Rows are one point carried round by a steady rotation, each followed by how many ticks it has turned.
The counts run from 0 to 240.
[-32.3  30.8  -6.6   5.7  21.3 -20.6 -25.0 -24.4 -21.3  -7.5  37.7 -14.4
  34.7 -10.9   9.4 -30.5 -29.0   1.5   4.3 -13.3  19.4  18.7  13.0 -14.6
  -0.4  -2.8  11.8 -44.2  20.3   9.3 -11.6  10.2 -12.1  -3.9]	228
[-40.2  11.2   2.3  20.9  15.7  -5.7  -5.3   4.4  -7.4  11.7  39.8  -4.8
  36.0  -7.6  29.1  -0.4   5.9  12.5 -14.9  -5.6  28.8  11.9  13.2 -35.1
  -2.4  11.2  16.2 -53.6   6.7   9.1   5.3  -5.2 -10.2  18.7]	140
[-10.4 -23.2   8.1  25.6  -7.6  -5.1  -5.6  -8.3 -24.2  19.1  39.2 -15.4
  27.1 -32.7   4.7  11.5 -11.4 -19.2 -36.0 -28.7  36.2  22.8  20.2  10.0
  17.9 -14.6   7.7 -22.6 -13.1  14.1 -18.2  19.4 -10.2  -0.1]	77
[-13.1  22.0   8.3  -4.7  34.4  16.5 -11.1  17.8 -18.7   5.7  17.2  10.8
  17.7  12.7  33.1 -43.0 -22.1  35.7  18.3  -4.1  -6.0  -3.3  24.9 -27.0
   8.9   7.7  32.1 -20.9 -10.7 -15.8  26.2 -13.0  -5.1  -4.8]	150
[-12.5   5.0   5.9   2.9  12.8 -14.9  -2.5 -23.6 -33.2  23.6  46.2 -18.9
  13.4 -19.1   9.4 -21.4 -17.1 -30.8   3.1  -6.2   2.5   7.0  19.7  36.1
  -7.6  -3.7  38.5 -34.8   2.0   9.6 -22.6   7.0 -17.0 -19.6]	55
[ -3.8 -24.8   3.7  22.6 -40.6   3.6   5.8 -23.1 -19.1  27.6  21.4 -19.0
  -2.7 -12.6  20.2  -3.5 -33.5  -6.3   5.6 -35.4  24.1 -10.4  36.1  18.2
  21.8 -24.6   2.6   7.8 -39.1 -19.3   0.7  12.3  -8.0  -7.1]	100
[-33.8  34.7  -3.4   6.1  13.2 -20.3 -31.0 -19.1 -19.0  -9.6  42.0 -12.1
  36.2  -7.4  10.0 -25.3 -32.0   4.2   2.9  -7.9  18.8  14.0   8.7 -17.8
   2.8   0.1  15.3 -44.8  23.5  10.4 -13.8   8.9  -4.8 -14.1]	52
[-17.1 -12.8  -3.9   5.9   0.6 -17.9 -10.4 -14.1 -19.7  35.8  24.7 -27.2
  23.0 -21.1  14.7  -8.5  -6.3 -50.3  -7.4 -16.4   6.8   0.4  27.9  32.4
 -21.0  -7.6  28.8 -34.1   2.0  -9.4 -22.8  -4.2 -10.4  -8.9]	199
[ -5.6  16.8  -2.1   8.6  35.7  20.7 -21.8  24.6 -27.6   0.9   1.2   9.5
  28.4  19.1  42.9 -30.6 -30.3  31.4  12.9 -22.4   1.4  13.0  30.7 -16.7
   6.6  -0.3  14.0   1.0 -11.0 -18.4  28.7 -11.0  -8.5  -4.6]	183
[-34.3  20.6 -14.1  21.5  -4.0 -19.7 -39.6 -13.5 -22.7 -12.5  28.5 -15.5
  44.0  -0.7  17.9 -11.0 -22.4   1.6  -1.1 -12.5  27.8  14.1  15.2 -26.9
  15.5  -4.4  -0.6 -33.3  23.5  -5.1  -8.6  -8.1   5.2  -3.5]	19
[-20.7  -0.2  12.0  17.6 -19.5   0.5 -37.0  23.2  11.2   2.7 -14.4 -15.8
  28.9   4.8  24.8 -11.4 -33.8  15.3 -12.9 -37.3  11.1  -5.8   4.7 -24.2
  18.2  -3.5  -2.4  -0.3 -20.4 -49.9  13.5 -29.1  19.2 -11.5]	159
[-21.5  37.8  28.3  17.4  27.3  -1.2 -13.3  21.8  11.3  12.5  14.4  -0.6
  16.1  12.5  35.1 -17.0 -34.1  28.6   4.5 -20.5  -3.9  13.5 -17.9   1.0
 -25.8  14.6  21.0 -12.7 -23.8  -6.7  14.8 -14.9 -15.6 -29.5]	61
[ 10.1 -32.7  18.8  22.8  -2.9  16.3  -1.3  20.4 -36.3  27.8  11.6 -11.7
  11.8  -5.6  24.1 -11.0  -7.6  -9.1 -13.3 -21.6   3.3  -3.9  27.6  30.9
  33.8  -8.3  31.4  10.1 -34.4 -25.9   7.8 -22.7  -0.5 -10.6]	155
[  2.2   3.4   8.4  -3.4 -18.7  18.5 -14.8  18.6  -6.1  32.7  -4.2   3.1
   2.3   4.5  35.2  -4.5 -54.0  -7.0   7.1 -22.9  -7.7  -8.0  31.3  20.7
 -15.4  -8.1  17.6  14.1 -34.4 -30.0   3.6   3.3   2.3 -40.5]	36
[-17.3  28.7   9.4  31.5  18.9   1.8  -5.1  12.8 -35.3  10.3  47.4   6.4
  18.7  16.6  46.4   6.7 -15.3  12.1  10.3  10.7  11.2  13.8   8.0  12.3
   3.1  14.8  30.3 -16.9  -7.8  19.0   3.9 -13.3 -13.7 -26.4]	31
[ -8.5 -21.1   6.7  10.8 -30.4  -2.1 -27.5   5.9  -7.3  21.4   9.1 -18.0
  28.1 -25.4   3.0  11.6 -35.5 -29.7 -38.7 -35.1  20.1   7.5  17.7  17.4
   7.7 -18.9   3.6  -7.4 -16.8 -17.5 -22.3  10.8  11.6 -22.3]	222
[-31.1 -15.2   4.5   0.1 -10.9  -6.5 -14.4  -2.4  27.5  34.9  -8.3 -23.3
  22.7 -19.4  18.8 -13.1 -14.1 -14.6 -16.8 -41.4  14.9  -9.5  23.3 -22.0
 -26.7  -7.6   0.1 -33.2 -16.2 -38.8   3.5  -5.9  -3.6  19.0]	136
[-17.4  30.7   6.5  27.6  10.7   2.6  -5.3   8.2 -35.5   9.4  51.4   7.1
  15.5  17.6  44.7   2.8 -23.5  11.7  15.4  11.5  10.5  11.8  12.3  11.7
   5.6  13.5  32.2 -16.0  -5.1  17.7   4.0  -7.4 -10.2 -31.5]	207
[  3.5 -23.8  38.0   9.0  -1.0  12.8   7.1  16.6  -8.8  38.4  11.0 -15.9
  -2.6 -10.5  20.5 -22.6 -14.5  -1.7  -9.9 -24.0  -6.5 -13.1  11.0  31.0
  14.8  -2.1  40.6   3.5 -49.0 -30.9  11.2 -17.5  -5.8 -17.6]	123
[  2.5 -29.6   6.4  20.0 -24.5   6.0 -27.8  22.0 -19.0  23.1  -2.4 -17.4
  25.6 -14.3  16.4   8.1 -25.4 -23.2 -31.8 -36.6  11.4   2.3  22.0  21.8
  21.5 -15.5   7.0   9.0 -24.2 -31.9  -6.9 -14.0  13.1 -19.7]	189
[-21.0  12.0  23.7  25.1  -8.6   1.9 -19.6  15.5  10.5   1.4  -0.4  -9.0
  15.9  11.0  29.9 -21.8 -32.3  41.0   1.9 -33.9  14.6  -0.7  -2.9 -32.1
  22.2   2.8   2.1   0.1 -29.9 -36.2  24.5 -25.3   6.3  -8.2]	127
[-10.1   9.5  18.8   4.7  32.3   8.2   6.7  -9.1 -36.4   9.7  44.7   1.4
   8.1  -2.3  23.0 -46.1 -11.3  24.6  18.7   0.9   3.5   1.4  21.0  -2.4
  23.6   5.7  44.5 -28.7 -11.6   5.6  15.4  -2.9 -19.4  -1.1]	119
[-17.4  24.6  16.9 -16.3  24.3  16.5 -11.7  20.9   0.5  14.9   8.8  11.3
  12.3   9.9  31.8 -39.6 -30.3  29.7  15.1  -2.6 -11.6 -11.7  23.2 -29.6
  -4.9   9.6  33.1 -24.9 -12.4 -25.2  21.7  -6.3  -1.0 -12.0]	149
[  5.1  -1.9   7.8  -0.4 -14.9  19.4  -3.2  13.0 -17.7  37.2   8.8   5.0
  -1.6   3.2  36.5  -4.9 -47.8 -16.4  10.6 -15.5  -7.4 -10.9  37.1  36.8
 -12.3  -7.9  25.1  11.4 -33.1 -20.3   0.2   5.8  -3.2 -39.3]	211
[ -9.4  -2.3  12.9   0.2   9.5 -11.9   1.2 -15.8 -21.8  38.5  35.1 -19.7
   8.5 -20.6   9.2 -19.5 -18.8 -35.9   0.3 -10.5  -5.7   2.0  16.2  44.8
 -18.3  -3.1  41.2 -28.0 -10.3  -0.3 -18.8   3.6 -18.3 -22.4]	56
[-34.0   4.9   4.5  20.2  10.0  -5.1   1.3   2.5 -17.2  16.9  53.7  -2.9
  28.7  -6.8  29.2   4.1   8.7   4.8 -14.5   7.4  30.7   9.1  19.9 -22.1
   8.3  12.1  25.8 -52.2   3.7  16.6  -1.6  -4.5  -8.6   9.3]	141
[-32.1  43.3  14.0  18.8  26.1  -3.8 -16.9  19.9  -4.7   8.6  29.3   3.7
  28.0  15.6  42.5  -2.5 -20.6  20.2   4.1   1.3   3.4  13.7  -4.1  -9.6
 -21.3  20.3  24.8 -29.4  -0.2   4.9   6.1 -17.2 -11.1 -25.1]	205
[-38.7  -4.2   4.9   0.3   2.2  -8.2 -17.2   2.9  30.0  26.5  -3.7 -17.3
  25.7 -16.7  23.4 -14.1  -9.3  -1.4 -17.7 -38.2  17.4  -0.6  16.0 -36.9
 -29.4   0.4  -3.6 -40.3 -10.1 -32.2   8.7  -8.0  -7.6  18.6]	137
[-21.2  -3.8 -11.9  10.2  -7.9 -17.0 -15.5 -24.7 -35.9  23.1  38.8 -23.4
  24.8 -14.9  10.9 -11.1 -11.9 -41.6   1.5  -6.1  15.6  -1.2  34.4  21.9
   0.6  -8.2  22.0 -35.8  14.2  -2.3 -21.4  -1.6  -4.7  -7.4]	22
[ -7.1 -20.4   8.1  12.3 -26.0   1.5 -37.2  22.1  -0.6  19.5 -12.3 -19.4
  30.1 -11.4  13.2   6.1 -33.4 -20.7 -31.7 -38.6  10.3  -0.4  16.1   8.1
  10.3 -15.1   0.1   3.1 -19.8 -43.4  -7.4 -12.8  17.7 -21.6]	190
[-43.2   5.0   4.1   6.8  12.6  -8.0 -16.1   5.0  22.3  19.6   8.8 -11.7
  32.8  -9.5  26.7 -12.0  -4.8   9.1 -16.6 -29.8  22.5   5.7  10.2 -45.8
 -24.3   5.9   0.2 -47.6  -1.6 -19.0  11.7  -8.8 -10.8  23.6]	138
